In the rows, zero is written as 128.
Each named move below is a turn or a mirror, shown by a few rows before and after it. Which moves, in which order, take the first row of each later pair to the second? The first pair is answered.
move R:
[178,162,135,164,163,143,124,127,135,115]  ->  [173,191,138,149,143,129,133,140,130,125]
[182,127,148,109,115,142,112,86,127,117]  ->  [175,145,155,97,100,132,115,95,123,121]
[99,144,144,86,115,138,88,86,136,133]  ->  [102,131,141,92,120,147,89,73,137,129]
move U:
[162,142,142,126,108,154,126,125,145,90]  ->  [174,117,139,113,87,141,128,130,106,120]
[110,161,127,132,134,123,123,129,117,136]  ->  [113,152,125,131,125,119,126,132,107,147]
[129,140,136,118,113,123,135,127,140,132]  ->  [130,139,136,120,112,122,134,126,133,133]
[155,105,140,93,99,105,140,131,103,161]  ->  [130,164,142,113,138,139,138,122,178,91]
move P:
[149,124,129,145,122,121,164,126,157,134]  ->  [158,120,131,146,116,119,160,127,148,143]
[108,60,124,87,98,159,114,87,142,99]  ->  [137,87,134,98,88,129,108,115,70,178]
[135,149,117,117,109,110,169,155,161,103]  ->  [163,118,123,103,107,117,167,136,156,102]
[136,113,144,117,109,129,107,89,180,91]  ->  [173,111,158,115,99,116,99,99,122,148]
Then:
Between the rows of a pair lie 2 to 3 moves.
[102,197,112,146,117,133,161,136,161,109]  ->  [163,78,112,102,78,133,158,101,125,125]
P then U
[175,87,138,158,163,154,105,92,106,101]  ->  [130,161,137,97,73,77,143,152,96,143]
R then P then U
[133,195,109,129,115,124,135,134,159,151]  ->  [151,125,95,170,152,143,118,128,113,173]
U then R then P
[103,137,110,166,146,123,141,160,128,133]  ->  [139,97,123,152,150,150,130,119,153,101]
P then P then U
[164,185,158,119,126,145,109,119,127,133]  ->  [128,200,142,128,124,138,120,138,139,128]
U then P
[180,122,129,142,155,140,129,121,108,135]  ->  [164,151,131,151,166,144,129,127,114,134]
U then P
[153,145,156,118,157,176,109,98,164,89]  ->  [164,164,173,87,116,149,121,110,156,104]
R then P
[78,87,120,118,105,108,122,115,135,132]  ->  [85,78,117,133,124,113,112,115,114,149]
P then P then R
[166,119,138,84,98,105,131,141,116,120]  ->  [125,135,124,90,97,90,138,160,122,123]
P then P then U
[111,117,121,141,149,146,118,124,159,101]  ->  [114,136,129,111,96,100,127,146,119,146]
R then U
[133,92,123,78,87,107,129,118,125,137]  ->  [96,84,100,139,149,140,123,114,151,104]
P then P then R
[132,160,134,147,156,154,103,126,95,140]  ->  [120,142,128,117,137,161,110,103,151,87]
P then R then P
[111,216,100,125,107,85,166,156,166,118]  ->  [113,133,78,95,65,68,172,150,145,136]
U then P then U
[142,100,137,146,149,167,113,101,139,100]  ->  [86,159,123,170,151,137,129,147,125,126]
U then P then P
[135,93,94,156,144,138,125,103,134,107]  ->  [143,144,106,133,102,100,133,134,93,160]
P then R
[120,109,114,120,99,105,143,160,115,136]  ->  [118,97,112,143,139,138,134,139,147,93]
R then U
[109,115,119,148,132,140,151,124,147,88]  ->  [90,114,109,144,124,117,155,146,117,119]
U then P then P
[120,144,137,156,164,173,123,105,163,104]  ->  [79,165,115,140,118,116,143,156,118,165]
U then R then P
[154,170,144,135,154,148,121,116,156,101]  ->  [178,105,138,124,125,126,116,122,94,157]
U then R
[71,126,120,159,159,143,112,116,167,68]  ->  [99,172,143,85,71,88,135,139,140,116]
P then R then P
[167,130,128,90,104,95,163,153,128,125]  ->  [190,109,135,128,141,115,142,148,95,140]
R then U then P
[123,83,116,156,123,129,147,131,94,103]  ->  [116,118,120,156,106,105,151,150,78,129]
P then R
[138,92,136,121,117,124,113,104,113,117]  ->  [123,156,144,109,98,114,124,119,137,114]
U then R
[80,120,104,141,137,123,120,147,133,157]  ->  [101,95,113,106,106,123,128,127,156,133]
P then R then P
[99,192,148,84,118,136,109,111,136,139]  ->  [122,132,145,60,93,130,106,96,113,152]
P then U
[70,162,108,147,136,126,126,142,137,134]  ->  [95,161,123,103,89,108,136,137,133,143]
R then P then R
[42,187,108,104,80,94,153,147,191,92]  ->  [97,195,127,104,65,61,135,173,89,189]
P then P then P
[137,178,140,112,105,113,150,156,185,94]  ->  [185,171,160,107,110,124,139,131,169,101]
P then P then U
[64,169,113,141,129,129,116,134,149,114]  ->  [99,150,127,84,74,122,118,115,158,110]
P then R
[131,187,130,139,147,128,103,127,125,123]  ->  [113,144,108,125,114,95,111,140,93,155]
U then P then U
[123,150,142,132,127,133,141,127,139,100]  ->  [145,146,145,128,113,119,137,135,102,134]
P then U then P
[189,100,131,120,136,151,151,122,120,94]  ->  [171,159,138,139,162,159,147,134,134,87]
P then U then P
[139,134,109,145,133,105,143,162,122,139]  ->  [141,120,110,140,137,126,144,143,156,98]
U then P
[133,169,152,94,110,113,101,126,77,201]  ->  [82,165,122,93,96,97,117,145,93,193]
P then U
[107,63,98,159,146,132,130,114,130,73]  ->  [131,122,120,117,85,72,139,152,66,155]
P then R
[63,150,102,122,125,119,140,136,144,111]  ->  [74,102,92,104,108,113,138,128,129,117]
U then P
[129,176,141,128,115,110,128,158,110,149]  ->  [150,107,140,105,112,139,125,109,158,88]
P then P
[187,128,148,137,142,133,132,128,102,142]  ->  [147,163,136,148,144,118,143,158,100,153]
P then U
[151,235,171,129,130,115,110,143,119,162]  ->  [125,178,152,138,165,166,112,99,206,74]
P then R
[121,149,133,186,181,155,121,140,93,134]  ->  [105,148,135,118,126,156,140,113,182,65]
P then R then P
[84,93,116,133,136,153,116,91,164,126]  ->  [82,115,122,98,87,111,129,116,128,173]
U then R
[95,114,109,158,142,125,131,140,101,147]  ->  [73,139,107,135,121,119,144,141,134,124]
R then P then R
[131,104,119,109,79,103,139,140,122,175]  ->  [114,100,115,108,93,134,138,115,187,110]
P then U then P
[129,127,122,134,140,124,133,147,102,156]  ->  [101,116,104,126,137,132,143,141,136,126]
P then U then P
[87,122,127,143,135,164,113,110,152,105]  ->  [108,164,142,153,149,165,103,113,128,127]
P then P then U
[117,152,123,92,91,115,167,140,182,88]  ->  [173,81,132,87,96,132,149,107,154,92]
P then R
[168,117,118,141,147,146,142,119,118,125]  ->  [149,128,107,151,139,126,146,144,104,150]
P then P then U
[123,50,110,108,92,128,159,115,136,110]  ->  [89,70,94,177,149,141,145,137,112,125]
P then P then R
[149,144,136,144,119,105,161,181,120,142]  ->  [177,103,140,126,114,117,160,154,117,131]
P then P then P
[140,58,117,120,106,119,142,118,120,122]  ->  [110,131,116,111,86,90,162,153,114,145]
R then P
[118,44,67,174,129,102,156,150,86,152]  ->  [90,96,65,173,122,87,168,177,91,158]
P then R
[120,106,111,100,101,82,141,135,130,109]  ->  [154,99,127,93,116,102,132,113,141,91]
P then U then P
[84,117,112,120,129,134,111,111,121,117]  ->  [89,141,119,131,142,143,109,108,125,111]
P then P then U
[157,82,141,142,168,160,79,87,111,141]  ->  [139,145,147,163,189,157,78,108,111,155]
U then P then U
[115,115,136,112,117,147,133,96,177,93]  ->  [146,131,158,118,129,157,118,92,164,97]
P then U
[139,113,124,145,123,93,144,154,68,136]  ->  [102,139,117,122,108,99,166,151,137,82]
P then P then R
[103,121,119,157,162,147,132,122,160,81]  ->  [173,96,151,94,101,116,133,115,109,133]
R then P then P
[98,116,120,93,105,100,142,132,113,143]  ->  [90,150,125,96,107,105,142,130,133,126]
R then U then R
[106,99,126,126,140,155,89,83,152,110]  ->  [120,129,142,137,150,159,78,84,146,115]
P then U
[103,122,123,88,140,139,110,116,172,83]  ->  [148,92,127,124,170,138,88,124,91,146]
P then P then R
[159,91,134,152,164,151,108,114,74,163]  ->  [121,212,154,142,155,151,125,129,136,122]
R then U
[141,162,137,166,159,95,143,166,124,130]  ->  [143,119,128,173,178,123,134,140,148,95]
R then P
[108,160,128,159,136,106,124,151,104,162]  ->  [82,154,117,144,134,124,134,131,161,108]
P then R
[105,126,88,114,111,127,150,136,148,104]  ->  [170,106,116,105,108,130,137,119,110,130]
P then U then P
[71,119,109,142,148,134,97,141,94,171]  ->  [64,171,122,96,99,118,119,137,137,147]
U then P then R
[91,158,133,121,113,116,102,114,103,150]  ->  [104,111,131,137,136,131,91,97,93,144]
U then R then U
[108,156,127,141,133,127,125,135,130,122]  ->  [137,99,127,131,130,135,115,116,112,124]
R then P then U
[128,123,136,98,83,115,108,111,126,163]  ->  [124,126,128,133,119,120,97,121,101,182]
R then P
[119,110,141,95,99,113,96,112,90,179]  ->  [49,142,113,137,139,132,102,119,144,123]
R then P then P
[131,164,129,136,128,109,138,156,94,167]  ->  [175,92,133,108,116,124,130,119,104,145]
P then P then P
[205,133,141,138,120,105,130,170,115,136]  ->  [168,130,119,186,171,138,129,168,148,93]
P then R
[130,87,116,126,148,157,138,102,183,62]  ->  [191,122,149,88,86,99,136,136,87,165]
P then R
[180,78,152,97,116,150,110,90,106,145]  ->  [114,103,131,113,132,171,125,93,186,81]
P then P then P
[122,182,144,126,146,139,128,105,139,105]  ->  [158,141,152,89,105,118,130,102,102,138]
P then R then U
[104,79,121,97,109,128,121,110,133,126]  ->  [101,111,129,91,91,108,125,128,115,158]
R then P
[164,211,136,119,143,142,140,153,176,89]  ->  [113,204,104,118,117,97,159,197,137,136]
U then P
[102,114,108,144,151,124,124,138,103,141]  ->  [97,136,118,114,110,109,135,146,112,142]
P then P then R
[151,124,125,121,81,126,146,117,127,132]  ->  [130,165,127,139,97,126,144,127,145,128]
P then U
[124,64,119,165,135,148,121,123,97,155]  ->  [87,188,138,133,97,119,144,158,135,145]
U then R
[98,125,106,144,130,105,160,166,121,137]  ->  [117,74,106,123,124,117,156,143,136,114]
U then P then U
[119,104,120,106,109,120,150,123,109,153]  ->  [92,145,117,136,146,141,145,130,145,121]
R then P then U
[173,107,129,132,122,111,159,132,141,105]  ->  [169,125,128,157,148,125,152,137,141,104]
P then R then U
[102,122,105,152,147,119,132,143,119,131]  ->  [123,107,110,148,142,116,128,141,101,149]
P then P then P
[143,191,157,116,110,135,102,112,121,147]  ->  [127,158,142,136,142,167,100,87,159,100]
P then R
[79,80,110,137,135,120,145,112,142,99]  ->  [102,89,116,117,102,91,151,129,92,151]
U then P then R
[132,168,147,158,171,162,120,130,113,125]  ->  [168,107,149,136,149,159,118,107,93,138]
P then P then U
[156,115,133,127,133,143,119,113,130,118]  ->  [125,132,121,138,139,147,121,121,150,104]
P then P then P
[120,140,115,140,120,106,137,146,94,168]  ->  [170,97,135,122,130,140,122,101,119,130]
U then P then P
[120,174,144,121,123,139,123,109,144,105]  ->  [146,90,137,125,123,139,111,103,100,135]
U then R
[159,152,148,103,83,130,109,111,114,157]  ->  [134,118,123,159,150,170,95,98,141,117]
P then R
[177,72,107,158,125,119,192,172,108,115]  ->  [135,126,104,151,109,100,206,197,125,113]
R then P
[136,184,129,143,111,144,149,151,149,138]  ->  [167,88,122,126,96,146,146,126,127,148]
P then U then R
[96,135,141,117,110,173,143,97,170,68]  ->  [125,179,160,104,75,129,142,135,90,158]
P then R then P
[67,116,107,123,122,140,103,102,162,112]  ->  [64,160,112,136,126,113,102,134,124,157]
P then P then P
[63,115,119,146,145,170,95,124,113,110]  ->  [95,138,139,119,102,140,95,145,64,160]
P then P then R
